Which row each row swaps with, under one turn or mirror:
Raris: [ 10.4   4.9  -3.0   9.8  15.8  -7.9  12.5 -18.3  27.9 -14.6 -17.2   2.1
   9.9  -8.1 -18.0 -18.4   2.8 -26.7  12.3  -5.3   4.3  -4.8  -2.5]
gol: [  9.4  25.3  20.8   8.5  -7.9  -4.8   1.0 -15.9   4.8  -9.8  22.7 -14.8
  11.5  15.0   7.8   7.7 -10.8  -7.7  15.4  -2.8  -9.3   4.9  -4.6]
tem: [ -7.9  -1.1 -24.3  -0.4 -10.1   2.4   2.7  10.7  -3.6  16.1 -19.9 -19.1
  -3.5   1.9   5.7  24.7 -16.3 -10.1  25.8   1.9  -2.4   7.6   4.0]
feki: [ -6.2 -14.8   0.7 -26.3   9.2  14.0  13.5  -6.1  -8.5  -8.0   2.3 -16.5
   3.7 -36.6   4.1  -4.2  -5.8  -7.3  21.1   1.5   2.8  -7.5 -13.5]
zis: [  9.9 -13.4  -8.2 -19.7   5.5  -9.3 -13.7   3.9  -1.3   4.6   1.4 -12.3
 -20.3  16.7  -8.1  -6.2   7.2  17.1  -2.2  17.7  17.4  -3.3   3.8]
veluv: [ 19.6  -8.1   6.5   0.3  -3.8  18.6   3.8   5.9   5.8   2.2  -8.2  17.7
  13.6  21.3  -3.2 -23.9   3.0  -4.6   2.4 -14.4  -2.3  23.3   0.4]
regu: [  3.6   4.8  -7.8  -8.3  11.1 -23.8  -5.6   5.1  18.7  14.8  10.1 -13.0
  15.0  10.8   6.5 -21.5  10.5  19.5  -0.3  -1.4   7.8  11.7 -15.6]
potif: [-22.5   2.3  16.8  -0.3  -9.1 -16.6  -7.7   8.1   0.7  -3.3 -12.6 -13.6
   9.8  -8.2  -4.7   7.5 -10.2 -17.0  14.6  -0.8   4.5 -29.9  13.5]
nulu: [-11.3  -1.4  11.0  -9.5  -7.4  22.4 -23.5  -3.4  11.4   7.3 -13.4  -6.9
  14.4   3.1  16.4 -11.5  -3.7  -4.8  -7.3 -31.9   3.4  19.9  -1.7]
bozav: [ -2.1   3.2  -6.6  -3.5   5.3 -12.8  25.6 -18.6  -7.2  -1.0  -0.1   1.2
  23.7 -22.7 -14.9  -4.8 -18.1 -10.8   9.1  -1.1 -11.2  -1.9 -20.5]
basu: [-20.0 -16.5  -8.7   5.0  -4.6   6.3  21.1  14.8  11.7  23.2 -26.7 -11.0
  -5.6  13.3   9.6   9.8  -6.6  -1.3  19.8   2.1  -1.1  10.1   8.2]
fened: [ 12.0  16.6  20.9  15.8  -7.6  -4.5 -10.8  -9.0   4.8 -12.5  13.7 -18.4
   4.3  14.6   6.3  13.7  -3.6 -15.6  16.0  -7.1  -6.2   7.2  -8.1]
zag: [-14.2   0.2  -4.1   7.8   0.2   2.6  24.0 -13.8  -2.0  -1.6   7.7  -6.5
  15.0  -6.0  13.3  -7.6  16.8   4.6  30.9  -4.0   6.5  -9.2  28.7]
Dinaz: [ -5.9 -13.4   6.9 -24.8  -0.6  11.8   5.4   1.5   4.3   4.5 -10.6 -14.5
   6.7 -39.1  -3.1   4.8  -1.6  -3.7  20.0  -6.0  -3.3  10.4 -24.0]
keroz: [ -8.5 -17.5  11.6 -24.2   4.0  -0.8  12.1   4.5   5.1   4.2  -8.2 -18.2
   3.2 -40.5  14.0   3.5  -6.0  -6.2  16.4  -8.2   4.0   6.1 -16.9]
niso: [ -5.1   5.9   1.5   5.0  11.4  -0.9   6.5 -14.6  25.5 -23.0 -16.5  -3.4
   4.1 -13.4 -22.5 -19.5  -8.2 -29.7  -0.3  -7.4   7.3  -2.9   3.4]
Dogo: [  3.2 -17.8  27.4  -3.9  -6.3  10.0   6.0 -24.0  -4.4 -21.4  -9.7 -10.3
  -9.4  10.5   0.6   3.1  -1.5   6.1 -15.0   3.5  16.8   9.4  12.5]
lun: [ -3.5   9.4   1.4 -17.6  12.5 -11.9  19.0 -14.3 -20.3   7.4  -4.7   3.6
  26.6 -13.9 -16.8  -6.2 -19.9  -7.2   2.7  -6.0  -7.1   6.6  -8.8]
tutes: [  2.8  -3.8 -16.4 -13.8   8.9  -5.1 -14.4   8.8 -10.5  16.0   6.2  -2.4
 -21.5   6.3  -7.8 -14.4   3.0  15.0   0.1  12.5  14.3  -1.6   0.2]
moge: [ -3.9  11.0   8.6   2.6  20.7 -14.4  -8.7  -4.6  29.3   8.2  -4.5  -8.9
  17.4  11.0 -12.6 -17.2  20.3  12.0  -2.2  -0.1  10.6   8.3 -14.1]
Vus: [ 14.3   5.5  20.6  -8.1  13.0   5.7   2.6 -20.9   4.9   2.7 -21.1 -19.8
  -8.5  14.3  15.1  -1.5  13.0  -9.9 -10.6   9.1  24.4  -3.5  -8.4]
kas: [  7.7  -8.7 -15.4  -7.0   1.6  10.0  -7.6   9.4   8.2  -3.6  -7.7  -2.1
 -22.6  11.1  -3.4 -17.4 -10.9  10.6   1.7   5.2  30.5   3.7  -4.3]
lene: [-24.0  -1.8  -6.3  10.2  -9.9  -7.2  20.3   4.2   4.2  22.0 -37.2 -17.5
  -3.7   5.2   2.4  11.0  -9.2   3.0  17.9   4.4   4.5   8.1   9.8]
zev: [-11.1  -0.3  -6.0  -3.8   0.3  15.6   7.5  -1.7 -11.1  -0.9  -6.6   2.1
 -16.1  18.8   0.8  22.4  -6.0  15.8  -2.8 -17.2 -11.1 -12.4   5.6]
Dedu: [  8.4   3.5  -4.2   2.9  13.0  -8.6  13.2 -20.0  19.6 -17.2 -25.6  -6.6
   9.0  -9.4 -28.6 -21.7   1.4 -14.8   2.8  -0.9  -1.1 -12.2  -0.2]
tos: [ 20.3  16.6  28.8  15.9 -11.1  -2.5  -2.8 -12.3   3.5  -5.6  13.9 -15.9
  11.0  16.4  12.2   5.7  -5.8  -5.9  13.9  -9.4  -4.3  -2.2  -7.3]
fug: [  2.6   7.3   1.3  -6.2  18.7 -15.6  -6.3   2.6  23.9  17.4   3.5 -15.5
  26.0   7.0   8.1 -18.9  11.6   7.4  -5.0   5.7   4.9  11.1 -17.4]
Dak: [  4.8  -6.3  -8.8 -12.4  -5.2  -2.8   3.1   8.3   3.2  11.3   0.4  -9.5
 -20.3   6.9 -13.7 -15.2 -12.5  18.8  -9.0  14.5  15.5 -13.8  11.3]
fer: [  4.8 -22.9   3.5   8.9   1.6  -7.2   4.2  16.9  12.2   8.1 -26.2   6.4
   0.0 -22.1   1.1   8.4  -9.5   4.8  -9.5  10.9  -9.1   4.2 -13.9]
bomin: [ -3.2  -5.6  13.8 -25.8   5.0   8.6  17.7   6.5   5.3   3.6  -4.5 -15.7
   6.3 -38.1   8.0   4.1 -15.0   1.8  12.0  -7.4   1.4  -5.8 -19.7]
Sut: [-10.6 -10.7   0.6  -3.5  -0.3  23.2 -24.4  -9.8  -6.4  -9.0 -10.0  -0.4
   7.9  -3.5  15.7  -4.9   9.1  -8.4 -12.9 -26.7   6.0  15.2   3.6]
Pob: [ 11.7  15.2  21.9  10.1 -13.5   0.3  -0.2 -14.6   1.0 -14.4   9.1 -24.2
  10.4  19.9   4.9   8.9  -9.8   3.6  11.9   3.1 -19.9   5.7  -1.4]
dipim: [ -4.0   9.0  -4.6  -7.7   5.6 -15.8  -8.9   1.9  19.5  18.2   5.0 -22.9
   8.8  10.0   3.6 -19.8  13.2  22.9  -2.2   3.5  -1.6   8.7 -17.8]
Tulo: [ -0.4 -17.7  25.5  -6.7   1.1   6.3  -0.9  -9.2   1.7 -13.3  -1.0  -8.5
  -6.3  18.4   6.9   6.1  -4.0   4.8 -30.5   3.3  16.4  -7.6   6.3]
vupam: [  5.0   6.8  -3.0   5.0  27.6  -7.9  12.2 -18.7  19.4 -18.1 -18.2  -0.7
  14.6  -8.6 -15.4 -11.6  -5.9 -26.3   5.3  -1.2   4.4 -13.6   1.7]
Bekib: [  0.6   1.3  -7.2 -12.2   7.0  -0.2  27.0   6.7 -21.9   4.3   7.0   1.3
  18.9  -9.1 -15.7  -1.8 -19.0 -11.5  18.1   4.6 -16.7   3.9  -6.2]
pebun: [-11.9  -7.1 -10.7   7.7  -2.8  -3.3   7.8  10.8  -3.9  11.5 -37.4 -14.8
  -8.7  16.4   8.0  13.0   7.8  -5.6  16.5  10.2 -10.2  11.8   0.4]
Zozu: [ -5.5   6.1  16.2  -4.2   3.2 -19.1   6.0   3.7  -8.0  11.2 -40.7 -12.1
  -1.8 -24.7  -2.1  11.8   6.4 -10.3   9.3  -6.1  -5.5 -12.2  -0.6]
bizez: [ -4.7  -0.8  -4.9  -4.1  15.3 -18.6   5.4  -4.0  19.6  12.6  13.4  -3.8
  25.2   2.2  -5.9  -9.1  15.4  17.3  -2.3  -0.4  -2.8   4.2 -25.7]
zari: [ 17.5  20.3  23.8   1.4 -12.9   1.4  -0.9 -10.4   1.9 -11.0  13.1 -24.9
   1.0   8.5   8.0  12.9  -2.4 -16.0  18.4  -6.0 -11.2   9.4  -7.7]
Kevet: [-17.6 -11.2 -13.4   1.1   5.7   1.7  16.5   8.6   5.1  23.7 -30.4 -17.9
  -6.1  10.1   1.5  15.8  -9.6 -10.9  24.1   5.5  -5.7   0.2   6.5]
vav: [  6.4  10.8  -1.1   4.7  19.9  -3.1  16.3 -17.4  26.6 -16.1 -13.4  -4.9
   0.0 -11.5 -19.4  -9.1  -8.5 -26.1   6.4  -7.1  12.6  -8.2   2.1]
pume: [ -0.3   0.6  -7.0 -12.3  -1.3   3.5  11.3  -4.3 -18.9  -5.2  -4.8   5.5
 -18.5   9.6  10.8  14.8   0.7  15.0 -12.0 -22.6  -5.0  -7.1   9.1]
dezu: [ 11.5 -18.6  -1.0   9.8   6.9   0.8  -3.5  12.9  10.4  12.0 -28.0   6.5
 -10.7 -16.5 -11.0   4.3  -2.3   9.4  -2.9  13.3  -6.3  -4.0 -22.1]
pera: [-13.9   0.6   5.8  12.2   3.4   0.9  24.7 -20.4   1.8   3.8  11.1 -16.5
  15.6  -3.4  -1.7  14.7  15.2   7.1  29.4   4.8   1.4 -11.0  20.2]
bogu: [  3.6  -7.4  -2.9  -2.9  -0.3   2.3 -16.1   9.3  -6.2  11.6   2.9  -4.3
 -24.9  17.5  -7.3 -18.6  -4.2  15.5   1.7  11.1  18.4  -2.5  -1.4]
guro: [-15.1  -9.2   3.3 -17.1  -0.8  16.1 -19.0 -14.9  -4.5  -4.0  -2.5  -4.5
   0.1  -6.5  18.6  -7.1   0.2  -2.2 -13.1 -28.0  12.9  17.8   9.3]
gemiz: [ -4.0   3.5  16.4 -17.6  -2.9 -27.1  -1.9   1.7  -0.6   4.4 -32.6 -20.2
   4.5 -20.5 -17.8  11.9  -3.6  -8.0   3.6  -9.9 -11.0  -1.3  -5.4]
vube: [ 19.6  -4.5  19.1  -1.9  -1.1   9.2  -5.1 -12.1  14.3 -13.3  -2.4  15.6
  16.6  18.5  10.4 -10.1   4.6   3.0   9.7 -18.2 -10.8  17.1   8.0]
sudep: [-17.1  -6.4   5.3 -18.1  -5.9  29.4 -15.0 -14.5   0.6  -7.4  -0.1  -1.4
   4.8  -1.5   4.8  -1.9  -3.8   2.7  -9.2 -25.4   7.7  19.5   3.6]
mokeg: [-20.4  -9.6 -13.9  10.0   2.3   5.8  21.3 -16.2  10.0  -0.1  -5.6 -14.1
   8.6  -7.3   8.1  -5.3  16.3   9.8  24.9   6.3  -2.7  -2.3  29.3]
mut: [-15.2  -6.4 -15.1  10.3   7.2  -1.7  25.9 -13.8   4.7   4.1  -0.4  -7.7
  15.8  -7.7  15.0  -2.6  10.3   5.8  29.5   4.3   1.3   5.0  30.9]
fub: [ 19.6 -22.8  25.3  -5.4  -6.4   9.4   6.5  -6.9   4.8  -9.1  -4.2  14.6
  22.1  15.8   5.0  -9.8   3.5  -0.1  15.1 -13.3  -2.0  18.3   2.7]
pur: [ -9.9   2.6  -1.5  12.6   6.7   6.0  19.3 -19.3  10.8   5.9   3.2   8.3
  17.2  -5.0   8.7   2.3  18.7  19.2  24.0  -6.6  -6.9   5.8  23.6]

Kevet pairs with bogu
gol pairs with Raris
vube pairs with bozav
veluv pairs with Bekib
Pob pairs with Dedu
potif pairs with Vus
Dogo pairs with gemiz
fug pairs with zag
basu pairs with tutes
fer pairs with pume
nulu pairs with feki
guro pairs with keroz
vupam pairs with tos
Dinaz pairs with sudep

